500 stands for zero in the data rows.
Here are some points, one per row:
[479 425 491 404 734 412 475 361 667 457 380 341 764 999 401 496 384 457 388 720 394 610 531 409 403 447 509 524 370 497 551 334 395 579 448]
[432 577 586 577 517 454 540 999 600 407 323 464 310 581 441 415 374 452 516 446 365 445 571 613 431 333 413 498 601 701 480 372 423 686 360]
[415 404 518 410 534 333 531 671 427 465 851 416 363 454 516 776 801 389 566 453 941 395 606 443 480 436 411 582 533 206 567 446 462 337 335]
[403 392 479 351 512 445 460 760 397 453 737 417 442 402 617 273 886 503 765 590 580 428 394 483 377 429 452 345 485 476 860 587 280 451 635]
[399 530 562 462 457 723 517 336 439 489 317 686 452 621 376 435 736 337 612 400 696 683 534 517 449 389 509 386 402 847 323 265 438 385 448]
[357 421 600 617 527 701 357 522 838 421 999 675 361 554 426 524 413 374 489 504 198 339 308 402 489 781 593 600 608 315 361 462 355 399 337]
[433 609 508 418 552 411 442 419 499 437 639 339 478 413 368 994 707 601 429 251 323 477 455 524 345 481 420 478 420 446 684 629 348 522 959]
[473 630 435 550 409 511 524 358 579 555 371 413 356 501 601 442 387 471 496 519 537 547 573 639 528 431 454 525 579 572 498 485 439 599 591]
[485 399 572 400 462 410 506 438 515 478 451 957 348 485 369 419 499 879 377 699 471 402 554 743 454 369 475 742 423 384 387 417 689 362 450]
[442 523 483 529 460 461 509 474 496 486 382 513 425 509 538 446 563 453 357 535 535 497 461 516 584 461 432 580 489 556 489 873 390 673 404]
[430 566 462 496 429 468 526 360 501 502 390 427 429 465 547 431 342 509 531 487 538 483 545 574 595 502 419 517 479 473 536 797 485 786 495]
[385 675 791 368 537 450 547 297 455 435 390 849 422 508 534 440 434 299 449 597 551 631 524 364 514 572 439 585 758 502 500 300 488 492 589]
[704 615 524 787 533 494 408 353 448 518 355 572 354 515 379 475 502 413 412 735 605 413 523 511 515 459 409 541 445 458 710 760 495 441 470]
[421 467 420 547 352 460 512 424 482 514 367 449 386 592 509 475 391 533 654 681 505 512 458 461 502 577 473 546 485 462 494 727 382 919 404]
[446 707 531 290 429 475 553 333 520 486 374 469 454 495 401 741 485 509 484 459 536 382 553 428 514 495 457 486 709 539 376 642 436 781 648]
[505 650 391 411 400 492 408 693 466 529 473 404 291 597 554 435 607 428 639 623 803 530 626 409 444 430 533 563 380 397 677 444 531 473 461]
[440 999 558 283 663 394 386 524 416 488 811 421 527 524 336 768 356 484 497 334 413 282 311 533 428 582 650 448 364 439 356 904 410 421 815]
[409 259 493 366 458 376 468 395 437 882 447 356 460 398 385 653 635 393 419 421 376 315 459 347 999 589 676 341 723 435 655 243 692 775 688]
[601 538 392 770 574 482 478 466 529 495 345 468 355 461 750 486 546 416 382 538 490 429 474 463 480 434 380 565 606 649 549 619 424 567 576]
[433 603 539 675 402 472 391 460 596 543 342 526 401 554 635 500 458 412 387 612 566 464 492 445 639 483 430 543 534 632 516 707 449 352 511]
[468 602 444 331 416 655 556 263 531 548 388 549 364 542 396 467 466 436 602 563 474 569 520 614 602 409 518 562 480 646 518 560 449 391 440]
[440 430 578 671 468 431 589 531 446 443 301 472 418 447 561 466 659 395 791 500 362 489 371 460 494 417 297 526 487 582 621 714 504 518 517]
[360 839 525 399 498 482 490 382 470 366 396 709 415 468 411 363 357 494 563 353 530 710 493 406 611 639 516 588 634 406 597 301 502 793 550]
[451 593 305 311 377 470 497 654 548 514 551 404 319 543 643 554 589 457 725 647 481 535 623 412 477 429 444 525 507 397 548 643 461 385 406]
[439 418 588 755 616 675 499 452 347 624 430 441 501 437 412 713 431 528 415 398 412 443 527 420 397 392 999 430 563 399 500 680 415 385 166]
[380 386 485 442 512 577 489 447 359 328 354 394 999 664 449 401 432 448 462 350 405 408 607 900 439 491 408 398 425 351 431 447 715 516 431]
[466 591 447 345 398 492 425 747 560 553 359 699 327 516 511 617 610 389 460 736 451 460 685 452 428 369 544 481 374 602 437 448 429 699 505]
[461 624 395 319 422 514 481 677 572 579 603 384 301 572 790 423 464 445 607 568 701 469 637 390 450 411 469 558 418 450 554 460 505 403 590]
[538 607 471 542 463 399 468 497 712 476 497 934 420 442 448 851 355 717 444 280 296 675 457 370 459 468 436 282 457 492 999 351 471 339 444]
[416 407 337 436 588 468 574 422 527 434 428 818 383 472 427 333 802 894 291 508 398 409 522 540 599 424 356 329 430 426 514 394 774 364 792]
[430 516 473 474 497 462 490 438 495 483 373 491 439 536 560 431 556 442 452 465 536 515 496 461 611 420 477 605 405 485 545 868 427 591 489]
[367 294 643 560 471 464 405 679 373 973 460 931 666 478 490 404 579 999 454 326 372 401 374 549 407 445 395 320 457 326 336 454 381 464 512]
[692 450 585 412 332 920 423 722 404 393 301 335 418 526 285 470 606 543 403 457 844 428 375 672 549 924 382 410 480 540 416 382 526 420 489]
[542 625 586 405 559 475 457 332 583 440 438 545 360 518 842 414 349 490 546 659 438 734 447 459 632 547 537 438 470 531 435 257 448 368 583]
[396 229 562 534 454 892 467 507 384 463 541 423 402 354 387 654 543 478 388 456 384 999 365 782 403 392 421 414 443 318 399 549 592 469 422]
[891 578 595 359 818 567 546 261 457 421 428 348 232 473 547 484 379 687 472 643 457 473 545 389 492 529 451 660 580 598 582 358 561 553 480]
[414 331 378 880 566 903 372 439 433 456 856 497 460 485 348 370 504 474 617 410 253 442 586 383 393 665 458 522 428 721 459 692 370 422 421]
[359 703 438 498 380 560 409 739 517 539 167 356 577 441 566 910 833 983 602 475 685 344 803 214 400 445 445 514 396 407 308 217 455 376 459]
[555 280 692 494 616 278 493 511 541 518 476 928 560 470 409 359 363 999 462 389 415 310 518 694 452 374 388 697 388 255 324 438 638 386 580]
[413 398 437 326 474 553 636 832 518 462 398 432 382 532 442 405 583 373 274 741 480 422 496 362 342 490 791 437 288 401 621 624 860 481 926]
[393 435 484 386 450 579 385 360 517 487 490 363 485 697 999 443 454 548 345 400 406 402 430 837 635 479 541 424 682 468 417 378 374 446 447]
[618 543 440 364 435 562 586 790 504 488 395 455 309 539 644 439 324 494 451 439 520 476 450 533 503 371 405 550 999 578 542 497 494 560 497]
[372 366 493 446 490 929 497 428 489 333 376 385 637 277 843 731 492 499 391 343 410 521 406 857 578 499 449 441 391 335 462 352 583 473 420]
[430 470 595 735 439 344 978 576 556 660 405 328 483 389 493 346 481 426 511 346 342 381 552 527 376 772 999 510 229 391 373 179 239 501 718]
[445 236 461 601 501 379 672 526 512 377 533 473 527 468 482 394 460 442 497 357 544 483 367 416 362 450 999 356 387 474 387 705 794 362 935]
[167 398 370 368 624 428 492 501 361 774 302 679 992 425 395 487 279 790 586 794 431 397 336 395 475 455 392 779 590 856 489 360 596 308 701]
[664 265 588 470 707 414 441 510 763 440 314 420 999 298 386 472 492 436 493 824 450 492 501 387 354 528 468 217 418 382 658 428 640 802 324]
[378 466 458 526 693 604 576 638 447 665 434 388 402 435 318 388 528 438 423 466 406 360 457 428 999 452 539 408 315 381 590 241 637 671 346]
[495 553 451 976 492 367 774 548 404 350 359 437 518 425 429 385 500 516 378 382 455 429 588 423 476 630 914 417 786 339 482 651 419 315 459]
[245 426 449 868 368 360 441 329 362 447 924 376 774 517 478 359 567 408 695 566 357 501 407 405 314 445 460 933 697 418 456 205 999 682 360]
[480 437 487 560 416 746 522 326 490 530 655 376 440 498 295 426 431 528 722 482 320 476 711 434 478 505 344 563 576 740 487 852 385 307 408]
[442 440 489 549 461 441 589 381 505 524 340 415 432 503 483 478 485 502 826 472 481 491 468 452 452 440 346 528 589 435 414 822 520 742 429]
[462 489 598 417 430 312 371 424 568 424 548 357 432 392 541 405 888 431 566 356 286 456 478 636 677 473 435 374 344 808 292 696 999 343 251]
[403 507 587 533 408 445 527 431 545 551 372 472 481 487 433 492 430 461 477 592 561 459 485 472 678 521 362 528 460 499 444 944 410 578 481]
[556 582 397 869 499 512 463 284 486 538 533 429 374 487 477 514 566 465 251 606 584 488 569 500 411 359 362 504 499 584 429 504 616 975 565]
[337 756 400 510 535 580 509 477 417 365 363 889 796 681 657 932 477 226 468 411 423 250 324 802 437 462 417 336 630 343 368 386 448 339 234]
[774 364 447 630 612 271 573 421 572 486 354 555 352 608 402 507 551 269 384 372 489 573 457 657 436 999 279 436 452 445 369 335 501 398 460]
[516 297 452 239 452 374 191 450 455 355 424 766 496 464 325 411 852 341 793 224 336 443 495 448 501 475 764 458 742 266 391 723 683 742 905]
[361 657 374 426 404 499 485 568 429 923 428 962 590 525 473 506 628 785 366 511 437 419 487 411 403 381 441 363 599 528 350 354 351 677 434]
[686 485 486 354 380 366 436 999 316 361 839 462 838 409 602 293 444 416 403 623 361 707 868 346 509 855 392 246 382 683 320 446 363 391 453]
[527 171 449 435 393 999 499 539 538 530 552 944 485 354 448 480 377 509 404 282 623 285 509 530 400 672 515 906 305 642 469 416 372 537 367]
[340 851 721 632 452 415 493 399 387 517 999 427 862 496 577 419 403 431 255 440 478 407 401 434 417 436 384 385 397 493 310 493 944 714 407]
[389 347 505 458 462 252 473 436 435 485 484 364 502 756 663 419 884 463 852 387 764 369 272 797 422 474 555 324 458 891 421 251 279 424 322]
[999 418 536 404 590 623 461 363 712 425 297 374 874 700 436 477 444 472 497 526 651 629 470 282 531 367 477 358 460 430 456 396 470 364 522]
[404 319 461 713 650 806 480 417 485 497 985 438 451 420 337 332 441 490 660 359 511 413 681 428 396 648 376 342 428 651 375 667 402 473 419]
[386 360 424 683 532 411 824 672 523 471 408 409 446 496 403 446 404 520 352 413 460 488 515 342 366 432 866 301 999 500 389 550 907 313 485]
[769 537 501 510 504 491 539 374 481 522 350 392 388 497 562 445 563 481 578 458 487 477 495 523 428 366 400 563 484 551 543 845 446 503 522]
[430 429 718 643 591 455 430 463 518 524 327 458 448 433 873 510 294 432 614 447 503 473 519 421 459 555 356 400 397 367 638 904 585 451 423]
[605 449 531 647 439 434 724 451 408 389 425 470 495 445 421 508 399 545 447 423 452 452 451 618 499 353 999 466 462 433 451 687 410 394 429]
[999 472 499 491 357 599 496 521 688 582 622 403 999 428 544 381 462 426 392 159 555 331 481 361 563 336 406 650 533 428 421 455 410 462 582]
[451 521 570 315 491 465 513 432 521 521 377 505 393 511 571 434 649 441 501 786 446 479 571 468 457 453 480 484 455 465 562 825 423 441 475]
[410 556 465 450 583 425 529 638 431 550 787 341 448 568 447 743 430 542 325 424 445 999 401 406 659 289 401 598 424 424 336 355 424 379 654]
[396 478 556 344 501 999 496 378 372 511 432 310 424 791 576 414 566 508 496 434 317 326 662 600 401 752 455 444 500 302 513 384 469 383 411]
[507 446 651 372 741 526 452 324 527 463 429 455 303 513 608 519 372 531 464 776 512 653 516 397 451 406 584 583 567 596 483 319 508 637 566]
[696 791 447 399 568 298 469 442 619 585 453 739 477 335 451 209 549 894 436 243 293 701 460 514 419 999 462 620 405 374 564 436 434 384 215]
[413 847 457 560 398 479 476 380 511 440 548 568 397 557 386 702 295 656 615 398 420 648 482 474 490 610 379 405 345 415 640 283 475 434 962]
[794 541 671 548 489 452 555 749 448 375 358 417 288 545 588 484 424 379 521 562 419 439 518 574 507 487 371 855 723 732 476 187 477 460 500]
[746 413 471 404 745 405 463 405 522 389 395 428 819 944 293 450 382 436 450 765 400 476 523 640 449 360 481 393 415 423 660 372 422 556 445]
[999 369 452 423 637 339 426 461 396 994 405 734 684 390 459 416 569 339 536 466 387 867 385 328 428 675 454 576 455 297 375 462 420 319 355]
[458 493 495 999 420 373 340 393 586 521 390 433 465 462 334 503 412 503 566 548 508 475 628 522 465 523 598 480 614 612 418 766 381 312 507]
[456 310 617 484 462 355 478 603 416 345 397 409 429 484 556 537 590 418 920 318 227 408 332 326 551 457 549 865 275 928 636 560 901 428 441]
[999 454 572 616 386 401 591 488 365 388 985 441 819 420 382 770 466 509 459 631 364 421 336 515 511 382 445 345 468 401 476 396 389 620 412]
[572 592 385 348 517 460 380 536 674 497 388 336 505 354 395 471 388 436 407 695 537 608 603 918 539 419 554 679 653 505 463 303 412 623 518]
[442 516 565 490 455 694 397 943 556 544 377 404 386 475 453 431 295 454 424 463 438 645 507 778 528 338 403 431 696 652 547 337 582 512 503]
[367 866 691 408 425 480 443 401 421 456 351 625 442 424 381 629 368 406 581 440 535 614 475 425 413 695 545 532 651 415 584 355 464 779 679]
[524 579 313 350 869 460 449 755 456 488 275 317 999 313 436 489 481 326 401 710 427 645 414 549 484 476 452 967 553 547 512 409 384 350 500]
[510 533 479 380 426 557 651 595 540 999 424 479 320 484 380 499 294 299 440 449 491 380 458 917 353 397 637 418 366 435 579 346 845 343 527]
[446 241 557 406 584 207 490 730 502 485 999 477 544 441 530 605 243 399 619 225 850 412 978 483 524 534 442 426 465 597 232 385 405 513 412]
There is one direction along which these points spread out most. Take the direction at right angles to it along which they spread out most. Go by this last direction. How far along it is each point below, from 0 to 99? 50 is the average, and the first point above lies past it. One standard deviation of the points above along it is 16.
[362 346 442 365 478 356 472 646 416 465 854 505 344 465 561 688 625 350 562 529 847 445 808 468 462 461 439 558 513 238 754 479 481 336 392] ~ 42
[693 619 558 418 704 530 510 271 460 470 409 512 445 356 821 450 417 481 439 926 490 466 528 434 408 579 553 577 500 520 491 240 443 604 556] ~ 73
[677 251 364 425 703 330 347 601 392 377 481 462 371 585 351 471 295 815 452 301 999 714 265 566 453 999 506 363 434 722 503 449 527 505 316] ~ 45
[379 516 502 434 549 832 565 397 881 491 969 386 533 357 342 340 660 511 736 459 940 402 208 414 429 367 485 497 522 470 293 457 412 404 387] ~ 28
[396 483 453 406 626 447 621 496 479 410 388 543 415 462 579 437 486 461 530 613 493 484 429 460 760 425 388 499 373 416 441 861 488 674 377] ~ 60
[503 490 369 575 275 469 650 408 519 442 386 437 453 544 571 459 358 514 277 566 544 488 464 410 550 682 755 532 724 548 433 757 460 407 668] ~ 53
[382 615 460 319 488 374 584 390 593 461 663 499 415 449 390 999 699 562 305 384 325 639 454 459 379 458 420 442 449 587 487 598 380 684 489] ~ 51
[444 454 464 817 498 451 444 504 539 495 366 452 407 549 935 510 250 503 768 432 507 537 431 389 528 441 387 425 309 328 415 725 607 648 431] ~ 51
[397 536 478 825 472 561 409 501 497 394 393 433 425 531 421 444 748 442 338 510 480 498 504 414 990 380 544 550 534 413 406 511 336 477 650] ~ 54
[509 529 590 467 481 492 550 411 513 525 393 397 381 553 655 446 590 477 287 551 554 557 548 472 559 413 358 577 518 545 451 690 410 506 603] ~ 66
[907 668 280 688 390 508 471 274 415 451 877 550 304 540 567 543 675 450 273 656 601 396 470 536 510 279 563 546 395 594 724 292 489 623 462] ~ 52
[390 562 447 414 376 808 564 302 504 441 364 695 525 485 431 437 532 346 677 519 776 619 741 419 523 361 485 451 400 682 389 249 510 370 545] ~ 61
[341 281 594 411 610 378 510 441 362 388 934 563 615 326 572 292 539 592 886 630 645 325 311 519 541 407 413 333 495 698 953 394 323 331 748] ~ 36
[215 474 572 434 283 376 508 344 725 491 611 371 858 767 414 311 627 540 196 301 746 841 459 405 426 411 495 530 477 467 999 380 369 605 311] ~ 50
[593 661 365 354 238 411 466 621 384 415 913 361 678 392 545 794 255 541 652 800 450 627 600 445 579 664 514 357 425 492 622 368 482 286 348] ~ 38
